In the data rows, the value 50 means zero.
Some points, one per row:
[39 40 17 53 43  0 46 45 36 41  0 26]
[51 55 13 72 51 45 48 58 42 41 42 53]
[ 9 33 31 50 45 36 22 54 16  5 44 11]
[47 63 40 55 64 24 56 55 44 57 35 53]
[33 54 51 58 62 44 47 67 50 49 55 48]
[45 53 53 70 83 56 52 81 85 56 69 57]
[69 58 57 44 38 52 68 34 57 52 46 51]
[53 50 61 26 43 47 49 34 46 51 52 44]
[48 59 31 53 57 32 34 52 45 31 26 38]
[57 53 60 37 44 48 45 45 57 46 60 53]
[55 48 55 49 41 67 53 39 49 50 67 60]
[38 37 77 37 47 66 44 51 49 46 70 44]
[53 56 39 59 56 30 62 54 61 67 29 48]
[26 44 46 60 66 43 35 69 45 46 58 47]
[24 32 37 52 41 26 26 56 38 32 47 24]
[15 35 40 49 46 36 38 56 35 38 46 26]
[62 53 49 40 44 52 60 28 44 47 40 50]
[29 45 44 55 57 45 36 75 42 42 61 39]
[23 17 35 50 34 20 12 57 27 35 41  6]
[60 42 54 47 40 68 51 39 54 47 57 52]
[55 38 38 24 11 39 41 12 28 25 30 40]
[63 67 50 65 68 50 72 59 63 76 36 61]
[62 51 64 57 47 76 67 40 49 60 69 61]
[41 54 32 64 53 46 45 56 34 47 44 46]
[62 56 63 38 59 63 70 36 67 66 51 62]
[35 49 39 43 50 20 39 60 39 45 31 38]
[59 50 62 55 46 81 61 42 58 52 75 60]
[62 44 47 39 35 55 52 21 48 44 42 52]
[38 49 47 66 60 48 46 77 56 51 56 52]
[70 61 80 42 62 66 91 43 67 90 55 83]
[62 45 54 50 42 67 60 35 43 46 67 56]
[52 44 59 38 36 49 49 45 65 47 54 45]
[18 43 39 50 51 32 29 63 38 32 48 35]
[51 61 20 55 49 22 47 47 34 51  8 39]
[54 50 56 53 29 74 59 44 44 39 65 59]
[47 55 23 75 45 49 41 50 44 40 44 41]
[48 70 57 74 85 62 51 84 68 54 64 55]
[39 50 50 57 65 54 42 70 59 49 57 49]
[59 48 99 48 66 89 65 68 87 59 99 67]
[48 33 84 40 48 61 43 49 47 47 88 43]
[62 75 31 70 60 44 55 54 48 54 27 59]
[71 64 64 49 46 59 72 45 74 65 59 76]
[56 54 23 58 52 32 46 41 39 49 10 38]
[52 40 69 44 41 83 63 44 50 58 59 62]
[51 66 40 53 58 34 41 56 49 48 36 50]
[25 47 27 59 46 36 26 54 38 36 48 25]
[61 55 65 34 46 56 47 45 62 55 63 55]
[74 63 61 45 46 58 67 33 67 58 52 75]
[20 39 33 50 49 30 14 55 23 32 42 33]
[31 50 41 61 52 48 40 62 43 45 51 36]
[66 88 43 77 63 51 66 64 66 71 43 57]
[53 49 64 53 47 82 74 49 54 55 67 63]
[ 0 24 24 44 43 17 30 52 23 26 44  0]
[48 40 61  0 44 43 41 37 39 47 48 37]
[72 58 58 45 44 56 64 39 54 57 51 70]
[49 84 45 77 89 66 53 70 69 50 69 53]
[58 42 47 35 13 45 58 33 47 45 34 48]
[65 42 53 42 44 53 70 44 54 57 52 62]
[44 66 37 84 62 52 57 63 49 63 54 57]
[67 69 96 62 64 99 80 59 73 99 81 99]
[55 44 57 33 45 47 52 36 48 50 45 48]
[53 62 41 76 66 46 57 60 49 52 50 55]
[62 82 38 68 62 42 57 57 52 59 42 58]
[37 42 29 64 48 46 47 57 34 36 46 38]
[43 46 57 43 38 59 37 40 41 32 60 45]
[63 58 56 40 44 61 59 38 51 63 51 60]
[26 39 38 59 56 39 38 65 48 25 50 38]
[48 53 54 69 83 59 45 64 57 52 58 48]
[53 39 54 45 30 61 57 38 37 27 59 50]
[52 42 43 30 30 46 37 21 40 37 36 42]
[73 83 81 64 55 99 82 50 82 86 83 98]
[74 70 65 47 44 56 70 40 55 54 49 63]
[50 57 26 75 52 50 51 51 46 45 47 48]
[50 27 34 32  1 42 43 12 33 31 11 31]
[16 39 37 52 50 40 38 61 40 42 50 31]
[51 58 26 66 46 30 50 53 43 55 15 47]
[22 34 35 50 50 33 30 54 35 25 50 13]
[83 61 73 52 51 73 84 48 74 71 52 87]
[44 16 45 38  8 55 41 26 22 44 53 39]
[59 60 31 61 54 36 52 50 42 53 21 55]
[33 17 56 16 28 52 32 40 10 17 60 35]
[14 32 31 53 47 37 14 56 32 29 49  0]
[67 51 53 46 51 48 67 26 54 64 46 66]
[50 56 47 51 68 33 51 65 52 61 43 50]
[61 63 53 44 44 54 63 39 63 56 49 61]
[49 57 40 49 59 37 37 57 57 48 32 35]
[59 39 61 33 44 44 48 34 51 46 49 47]
[45 57 56 79 84 58 56 92 71 65 65 63]
[43 53 48 59 68 49 50 77 64 59 55 49]
[39 45 46 63 59 46 45 69 50 55 53 42]
[50 74 52 81 99 53 50 98 71 75 77 66]
[49 44 65 41 44 64 36 48 58 42 88 51]
[47 55 43 72 57 51 57 56 44 49 47 50]
[42 65 56 69 71 49 49 73 60 62 67 58]
[41 55 46 46 65 29 48 63 51 49 31 43]
[42 46 23 49 50 17 28 50 39 33 17 14]
[37 40 33 46 57 13 32 57 39 47 30 32]
[77 58 61 49 56 67 80 51 63 69 52 76]
[70 98 35 70 65 47 64 55 66 78 46 65]
[53 60 34 83 51 54 48 62 49 41 47 43]
[31 45 40 53 62 43 38 68 46 35 55 41]
[45 61 50 71 87 51 56 84 77 68 65 59]
[61 47 51 36 26 47 58 31 55 49 41 56]
[59 61 70 58 38 85 69 45 65 62 81 82]
40 more points follow, each with its number after it:
[67 53 54 45 37 50 55 33 46 56 47 55] 0
[31 47 42 56 55 43 36 65 45 42 51 38] 1
[76 75 99 64 61 99 99 54 98 94 99 99] 2
[61 59 65 55 46 81 61 46 60 60 64 65] 3
[61 38 64 49 45 71 69 46 58 58 72 60] 4
[39 46 21 47 46  9 35 51 37 24 29 40] 5
[45 53 46 49 74 27 49 61 58 53 33 41] 6
[24 41 46 50 54 41 38 56 46 38 50 36] 7
[72 57 58 44 43 55 54 38 55 57 48 67] 8
[48 33 92 41 49 65 53 55 53 52 75 56] 9
[45 58 59 69 70 57 55 82 60 61 65 51] 10
[23 22  0 55 15 14  9 35  0  0  4 13] 11
[57 44 54 50 34 76 48 41 47 46 57 50] 12
[46 64 26 84 61 50 49 58 42 53 47 49] 13
[57 47 71 49 52 77 60 49 59 71 68 63] 14
[63 99 41 99 71 63 66 64 62 71 65 74] 15
[47 70 53 91 71 60 56 85 73 62 60 60] 16
[70 87 41 75 66 51 69 66 85 84 33 63] 17
[42 75 58 78 83 61 52 91 67 64 64 68] 18
[45 51 39 71 58 57 63 67 44 60 52 53] 19
[45 73 56 78 88 63 56 97 67 63 73 60] 20
[73 95 43 75 61 43 63 54 62 58 31 58] 21
[27 29 21 36 38  5 29 50 41 38  4 15] 22
[28 44 43 55 50 48 31 60 46 46 55 39] 23
[61 69 32 65 57 35 53 47 55 64 24 54] 24
[57 65 30 63 55 32 52 47 49 52 13 47] 25
[36 47 39 54 53 41 41 65 45 46 52 41] 26
[51 39 53 45 31 61 54 30 34 35 63 51] 27
[33 47 43 55 57 43 44 69 47 40 53 45] 28
[49 53 30 46 58 20 14 48 44 39 30 43] 29
[62 57 54 43 40 54 55 31 57 49 44 50] 30
[49 57 13 59 51 26 44 43 42 45 18 47] 31
[68 51 74 44 52 60 50 48 95 56 59 65] 32
[53 69 34 63 61 31 43 58 53 54 41 50] 33
[58 48 48 40 32 47 54 28 45 41 40 49] 34
[55 60 53 62 90 45 66 89 78 77 51 64] 35
[58 50 75 50 42 84 77 43 71 54 73 54] 36
[46 37 68 36 49 63 43 47 49 45 70 47] 37
[59 49 47 34 29 50 54 22 38 43 37 51] 38
[65 50 52 35 35 57 56 33 57 50 48 47] 39
Which two of these numbered points are nearest to each point below, looking only along the 4 directions in which the first points spread most? Their numbers follow each, nearest first.
[67 78 36 73 65 45 67 58 58 78 36 55] > 21 17
[45 25 67 34 46 58 45 43 50 43 74 46] > 37 9
[44 52 49 69 72 53 55 79 62 57 65 51] > 10 19
[60 47 79 50 49 76 65 51 49 62 67 67] > 14 4
[60 68 31 63 49 26 55 47 55 54 31 53] > 24 25
[51 55 15 58 48 29 49 44 39 33 12 40] > 31 25
[49 61 23 72 46 42 46 54 42 49 44 51] > 13 33
[63 54 76 53 58 99 68 48 72 62 83 67] > 36 14
[68 59 43 43 26 57 58 32 51 47 42 59] > 0 30
[56 65 27 67 56 39 61 55 52 55 34 58] > 24 33
[67 63 58 45 48 55 63 32 58 58 52 63] > 8 30
[51 55 30 54 58 28 57 49 39 54 22 50] > 25 31
[53 46 74 33 53 52 56 51 70 75 55 57] > 32 14
[45 67 60 75 97 58 60 94 79 74 79 62] > 20 18
[40 34 66 30 38 57 44 52 46 51 66 37] > 37 9
[57 43 47 35 14 47 62 19 40 42 38 43] > 38 34
[ 0 16 14 43 37 21  0 46  0  5 32  0] > 11 22
[40 52 50 63 76 54 48 77 58 69 66 53] > 10 18
[ 0  0 19 44 35 19  5 49  0 11 34  0] > 11 22
[54 63 24 62 45 29 45 46 35 42  8 36] > 31 25
[54 84 60 80 99 63 54 75 89 79 83 66] > 20 18
[32 47 41 58 55 41 30 66 47 47 52 41] > 1 28
[63 59 67 41 57 69 55 46 99 61 61 56] > 32 14
[21 41 28 48 51 30 28 59 30 29 47 29] > 7 1
[57 49 49 36 29 49 47 36 44 40 38 48] > 34 38
[47 68 35 93 46 52 56 56 52 51 42 54] > 13 19
[64 91 36 75 55 42 53 47 53 69 26 56] > 21 24
[73 98 45 70 78 49 65 52 57 55 36 66] > 21 17
[47 30 52 45  0 59 40 37 43 34 51 44] > 27 38
[32 29 20 29 49  0 23 57 18 40 11  0] > 22 5
[45 61 43 50 66 30 43 66 62 58 39 48] > 6 33
[62 76 34 65 56 43 66 54 62 65 35 56] > 21 24
[25 25 38 48 53 31 29 62 41 42 46 43] > 7 1
[52 40 68 47 49 76 64 51 47 58 65 50] > 4 14
[59 93 44 99 83 68 72 67 67 76 60 65] > 15 16
[36 45  8 45 44  6 27 48 35 11 24  0] > 22 5
[31 48 46 60 59 48 45 74 51 45 59 46] > 28 1
[28 51 45 58 55 49 46 76 50 57 61 51] > 28 26
[56 59 59 51 47 83 70 49 50 53 66 60] > 3 4
[49 63 38 56 48 35 44 53 54 53 27 38] > 33 25
[25 35 37 51 46 32 29 56 32 35 55 25] > 7 23
[ 2  0 55  0  0 45  0 22  0  0 48  0] > 11 22
[51 64 22 75 48 48 58 61 46 51 54 55] > 13 19
[57 68 30 59 53 30 51 50 47 53 26 45] > 25 24
[49 44 59 43 30 78 58 49 59 53 64 66] > 4 12
[50 43 56 48 40 71 61 38 37 49 61 49] > 12 27
[52 38 60 47 44 63 62 44 46 54 67 60] > 4 12
[51 55 30 69 47 49 49 50 35 50 44 42] > 13 19
[60 98 46 65 75 40 69 55 58 78 28 56] > 21 17
[46 67 25 67 50 49 47 51 41 46 40 46] > 13 33
[64 47 49 41 49 55 51 32 51 57 46 54] > 30 0
[64 88 45 99 67 64 80 63 75 73 53 77] > 15 17
[23 35 34 50 46 33  0 56 14 23 38 22] > 5 7
[56 73 17 63 55 38 49 49 46 55 26 51] > 25 24
[58 53 11 57 51 26 45 52 40 37  0 37] > 31 25
[54 40 60 31 38 48 63 38 46 54 48 57] > 39 30
[42 26 69 26 40 56 43 41 44 38 65 36] > 37 27
[50 40 51 45  7 57 50 31 35 39 55 44] > 27 38
[69 94 74 70 61 99 90 53 82 99 83 88] > 2 15
[56 38 52 51 38 61 55 36 44 48 62 57] > 12 27
[47 72 63 71 92 60 56 88 87 68 66 65] > 18 20
[38 57 43 55 57 47 39 55 34 40 51 45] > 26 28
[ 0 14 26 42 41 30 22 56  0 16 36 11] > 11 22
[29 37  0 41 44  0  0 42 22  5  1 10] > 11 22
[65 53 56 43 41 53 56 41 50 50 48 49] > 30 0
[48 46 93 36 55 76 53 48 52 50 86 54] > 9 14
[30 40 41 56 57 39 35 68 44 39 51 48] > 1 28
[31 41 36 55 54 36 28 65 35 44 54 35] > 1 7
[76 92 41 73 89 47 66 56 63 83 41 75] > 17 21
[67 65 33 60 50 42 53 47 43 51 21 47] > 25 24
[57 74 36 68 58 42 50 51 61 59 36 58] > 24 33
[36 43 34 41 55 27 41 54 40 41 30 36] > 29 5
[32 49 32 41 53  0 34 57 40 48 39 39] > 29 5
[18 36 35 41 48 34 12 49  0 22 40 19] > 5 7
[48 39 78 46 57 69 51 59 60 59 99 54] > 9 14
[57 59 15 61 52 18 47 46 28 53 12 43] > 31 25
[26 45 42 57 49 45 34 61 41 42 52 37] > 23 1
[67 70 31 63 51 41 49 50 46 51 23 55] > 24 25
[48 78 46 90 67 60 50 67 57 52 64 49] > 16 19
[42 48 42 46 60 29 34 56 38 52 34 38] > 29 6
[99 99 78 61 60 77 86 47 99 99 64 99] > 2 17
[53 34 43 29  0 38 49  0 26 29 32 43] > 38 34
[42 38 43 43 60 16 44 57 40 42 39 37] > 29 7
[55 59 11 62 48 28 54 54 43 42 15 44] > 31 25
[87 79 78 52 65 70 99 49 99 99 62 99] > 2 32
[61 50 97 33 64 58 72 44 72 68 66 68] > 32 14
[29 24 69 26 46 56 37 42 48 28 59 46] > 37 27
[73 64 61 50 50 57 76 33 63 56 45 76] > 8 0
